In the rows, zero is written as 128.
Where one turn sends some rows of the set: a few examples, then the rows asked
vib: [125 132 128 160 150 154 145 123 139 132 137 111 148]
robik: [116 139 120 142 113 163 126 140 135 141 160 107 145]
vada: [139 123 104 154 102 179 129 131 120 133 136 124 129]
vabop: [147 141 120 141 122 173 155 132 112 160 131 143 157]
seta: [117 143 127 126 121 175 123 125 122 123 155 106 155]
mov: [139 128 117 142  91 166 131 134 122 115 128 117 144]
Dudeg: [152 121 149 143 115 149 143 119 153 151 149 137 158]
Mep: [153 140 130 114 122 167 145 136 123 140 119 139 155]
kif: [139 133 112 125 104 145 146 113 121 103 156 143 134]
pumi: [134 118 142 147 107 173 125 118 123 132 163 102 142]
subig: [132 128 123 132 106 165 168 115 150 116 141 125 165]
Rov: [139 146 127 133 142 145 149 142 105 130 155 135 161]
Kude: [150 143 128 127 144 145 153 125 112 113 134 122 160]
Mafit: [127 126 113 122 142 187 144 133 111 123 158 122 148]
vepe: [149 143 106 116 123 165 168 114 116 120 144 113 149]
refod: [135 130 123 115 112 137 124 126 129 146 169 127 135]
paba: [139 163 111 153 128 136 145 118 134 133 157 125 140]
Teve: [136 130 124 130 129 159 159 121 158 159 138 134 141]
muti: [153 146 148 133 111 164 139 128 152 129 157 113 162]
tofo: [132 115 140 134 132 168 155  87 131 124 144 137 147]
lumoz: [142 142 106 149 123 166 152 101 137 113 149 137 121]
pulo: [142 108 110 150 113 164 156 123 140 143 166 150 139]
Gize: [131 125  91 139 110 163 153 102 126 133 154 139 127]
Lif: [146 131 115 144  98 142 151 106 142 107 142 128 144]
Pebo: [140 131 121 125 120 185 139 125 127 160 175 131 144]
sutos: [121 131 120 136 130 135 143 127 147 134 155 155 147]
Rerep: [174 131 111 149 125 145 151 129 127 128 161 134 131]
robet: [144 133 128 129 114 154 147  92  99 128 165 123 142]
zoke: [167 129 132 136 130 171 139 132 125 150 127 146 139]
nebep: [147 135 126 155  98 177 122 123 126 116 144 144 139]
lideb: [155 127 135 152 137 158 130 144 136 108 156 124 148]
toko: [163 135 140 145 112 159 151 132 116 143 128 139 165]
totop: [126 146 110 137 100 185 129 126 121 121 139 140 143]
Dop: [126 104 130 129 130 145 138 126 103 133 159 127 153]
Lir: [158 128 114 144 154 155 147 125 107 139 152 140 136]
nuka: [148 109 143 115 112 152 156 113 139 146 145 137 148]
Lesa: [142 127 132 156 124 167 110 130 127 131 169 121 136]
lup: [141 141 136 135 128 167 136  96 143 138 146 101 133]
Kemat: [125 129 127 118 121 170 154 113 138 164 147 133 160]
mivov: [153 137 140 153 153 167 152 118 106 130 152 127 148]

vib -> refod
Lesa -> Kemat
pulo -> vepe
And these:
totop -> toko
robik -> nuka

Where one turn sends some rows of the set: a few examples, then the rows asked
bakem: [151 154 178 115 120 125 153 144 115  82 158 128]
gugo: [157 154 164 116 138 136 173 147 119 101 158 116]
suz: [131  94 147 134 126 132 158 163  93  87 139 125]
Gis: [142  97 152 137 142 117 156 175 103  98 148 136]
deviv: [142 166 164 129 131 148 158 150 111 102 154 118]
Mut: [149 109 153 145 105 105 157 157 112  95 127 140]
samo: [153 140 174 121 125 153 163 154 108  88 164 123]
givu: [126 130 138 147 148 111 150 170 108 115 135 131]
Zife: [160 145 171 113 127 137 173 145 117  94 160 118]
Poku: [154 101 147 141 129 109 164 168 114  99 133 141]
velef: [139 129 143 152 114 103 154 156 115 106 119 137]
nena: [130 105 162 131  97 113 152 158 102  89 133 129]
nezar: [124 126 136 137 149 112 157 172 108 114 132 125]
nagug: [122 112 150 141 104 127 149 151  93  88 128 123]
Peb: [146 155 174 127 113 149 156 146 108  92 157 120]
bufir: [136 103 165 140 102 114 146 159 101  88 140 136]
Zufa: [152 163 165 118 127 134 169 142 118 101 153 115]
puvi: [151 158 166 115 149 127 159 153 118  93 160 127]
Zakuz: [155 153 172 117 118 135 169 140 118  94 156 117]
ter: [157 143 176 111 137 129 159 152 116  83 165 129]
volam: [122 136 151 152 109 107 139 154 105 104 127 129]
vigem: [123 113 133 139 147 130 158 167  97 101 134 122]
maz: [116 138 146 143 110 108 145 155 106 107 122 124]
Zafud: [144 121 136 148 138 104 161 168 116 111 126 138]
pesu: [139  93 152 126 136 118 162 175 103  96 143 130]
fofuz: [113 130 136 147 124 125 149 154  97 102 123 119]
Fup: [145 167 169 120 132 124 152 144 118  92 154 126]
rofef: [150 150 165 123 144 152 165 159 111 100 162 121]

Peb -> deviv
bakem -> Fup
And these:
Zafud -> Poku
Zife -> Zakuz
Gis -> bufir
suz -> nagug
nezar -> pesu

Where one turn sends some rows of the set: a few examples, then the rows asked
lezun: [106 128 113 108 148 148 133 115 135 133 118 127 140 147 120 120 135 137
 134 121 113 123 138  95 136 137 144 113 116 131 125 117 145 133  97 142
 128 117 120 134 126 101 158 145 137]
vos: [116 118 127 139 120 124 134 127 134 119 128 126 123 100 127 132 132 114
  99 124 120 121 122 142 120 124 108  99 114 136 129 120 119 132 154 137
 127 132 152 131  95 128 118 121 141]
Pedus: [124 117 121 131 112 111 133 130 138 122 130 123 122 102 122 126 124 116
 102 126 125 124 130 142 118 123 107 103 113 128 135 114 108 129 161 134
 122 125 144 130  99 138 120 131 136]
rikul: [115 119 113 105 150 149 129 117 121 127 124 117 140 146 110 124 135 135
 138 113 114 124 138 106 128 148 145 120 115 129 116 129 146 142  95 140
 121 128 121 134 128  96 140 131 134]
Pirap: [125 116 133 137 114 123 141 135 139 118 126 115 123 106 131 122 135 110
 102 128 119 119 131 141 131 117 109 103 109 127 135 125 111 132 156 140
 128 120 146 118 103 133 109 130 133]
Sepif: [138 132 152 135 142 110 121 132 138 129 128 138 135 145 145 137 143 147
 145 132 153 140 150 136 127 107 139 158 149 129 123 148 130 116 137  99
 110 120 118 109 142 141 141 138 135]
ren: [111 117 115 102 154 147 129 115 131 128 127 128 135 138 121 121 134 153
 135 113 110 124 133 101 130 140 146 113 118 129 124 120 146 132  93 137
 121 118 121 132 123 101 155 129 141]
pif: [131 135 149 140 131 105 118 131 144 128 142 139 131 139 145 136 139 140
 140 141 149 136 146 136 125 114 132 155 153 115 108 140 138 112 132 109
 105 125 117 112 153 141 142 138 144]
Miper: [127 114 118 146 117 132 138 127 145 125 134 124 128  92 123 132 127 121
 103 133 128 119 123 138 118 125 109 104 112 130 141 125 117 135 156 128
 123 126 142 125 101 128 106 137 135]
ker: [113 110 117 111 152 145 128 119 124 136 121 124 140 145 114 118 144 134
 130 116 106 123 142 105 135 143 144 117 125 132 136 123 151 140  94 140
 131 127 115 139 136 105 153 140 130]
bem: [121 121 128 145 121 125 137 131 138 124 126 123 127 104 123 133 135 122
  96 124 120 114 133 145 129 119 115 101 107 124 138 116 122 138 158 128
 124 121 150 116 106 138 103 131 137]
lop: [132 139 143 142 139 110 131 128 144 126 138 142 131 149 150 123 132 148
 141 141 149 130 150 143 119 119 131 157 153 127 114 137 139 107 136 103
 104 123 113 119 148 138 133 130 131]
Tudek: [138 134 154 130 139 100 131 131 142 132 132 136 126 141 148 136 133 139
 146 144 151 137 155 143 121 108 126 158 143 126 128 138 133 117 139 104
 111 116 113 112 145 145 134 137 138]
rus: [110 122 110 111 149 153 124 122 126 128 121 119 142 150 110 119 131 145
 141 114 110 125 135 109 130 139 155 119 121 127 119 128 145 137  94 132
 122 123 116 124 133 103 150 146 125]
raz: [135 141 135 141 142 110 120 128 136 125 127 147 134 149 144 133 141 144
 147 140 143 131 150 145 118 111 131 162 145 125 116 138 132 115 139  97
 108 122 115 121 148 139 130 144 133]

lop -> lezun
ker -> Miper
raz -> ren
And these:
rus -> vos
rikul -> Pedus

Where one turn sends some rows of the set: a few examples, then the rows asked
kol: [121  86 141 145 142 113 141 138 148 141 132  89 123 140 125 132 111 120
 124 134 136]
pifet: [124 118 145 124 119 137 144 149 127 159 134 100 154 153 124 119 144 105
 136 136 145]
gamam: [123 139 138 142 138 146 151 141 125 157 142 145 126 107  91 130 128 118
 135 132 111]
Garo: [137 119 123 124 111 137 138 120 119 120 132 118 160 141 123 140 106 117
 124 139 105]
vop: [106 120 132 129 139 139 169 139 127 163 129 116 136 124 102 121 130 125
 133 143  90]
fulil: [141 130 134 132 136 148 154 135 118 160 125 136 131 108 106 134 143 122
 124 114 106]
segar: [129 122 149 160 158 135 119 147 118 163 128 131 115 131 131 146 125 103
 147 131 135]
putu: [136  92 140 147 143 151 142 140 120 114 113 146 126 128 118 131 122 114
 135 134 120]
Vuru: [126  99 131 138 142 161 152 132 143 136 140 147 119 141 127 135  90 120
 125 138 109]
goki: [129 109 144 126 133 103 138 131 141 148 151  88 145 138 114 126  95 117
 135 133 114]
tudip: [120 131 144 140 129 141 139 147 116 130 163 111 117 111 110 139 110 130
 155 140 130]
rel: [136 105 129 105 120 132 145 146 128 143 108 121 151 145 134 122 135 102
 134 126 118]
poge: [130 155 128 141 145 137 155 140 141 158 133 100 125 142 142 149 127 128
 113 132 110]
voz: [140 122 130 150 136 127 135 111 145 118 144 108 147 149 115 130 110 129
 117 148 114]
Med: [136 140 129 132 131 133 159 148 152 138 154 100 113 130 134 120 116 145
 122 131 112]
som: [127 148 143 139 135 136 142 143 122 131 149  99 132 142 140 130 104 137
 158 151 126]
Mevik: [133 142 153 144 156 133 131 138 132 178 138 131 120 140 128 154 134 110
 138 135 132]
pibe: [129 121 143 137 140 135 108 138 133 145 160 136 118 155 135 152 134 116
 137 144 131]
Rike: [123  79 135 136 147 143 136 136 139 122 117 138 123 136 135 122 115 115
 138 142 133]
dotal: [134 108 140 112 140 126 136 147 118 160 108 115 137 138 140 127 133  98
 122 115 129]

Garo -> tudip
som -> goki
And these:
vop -> Vuru
segar -> dotal
Rike -> Mevik

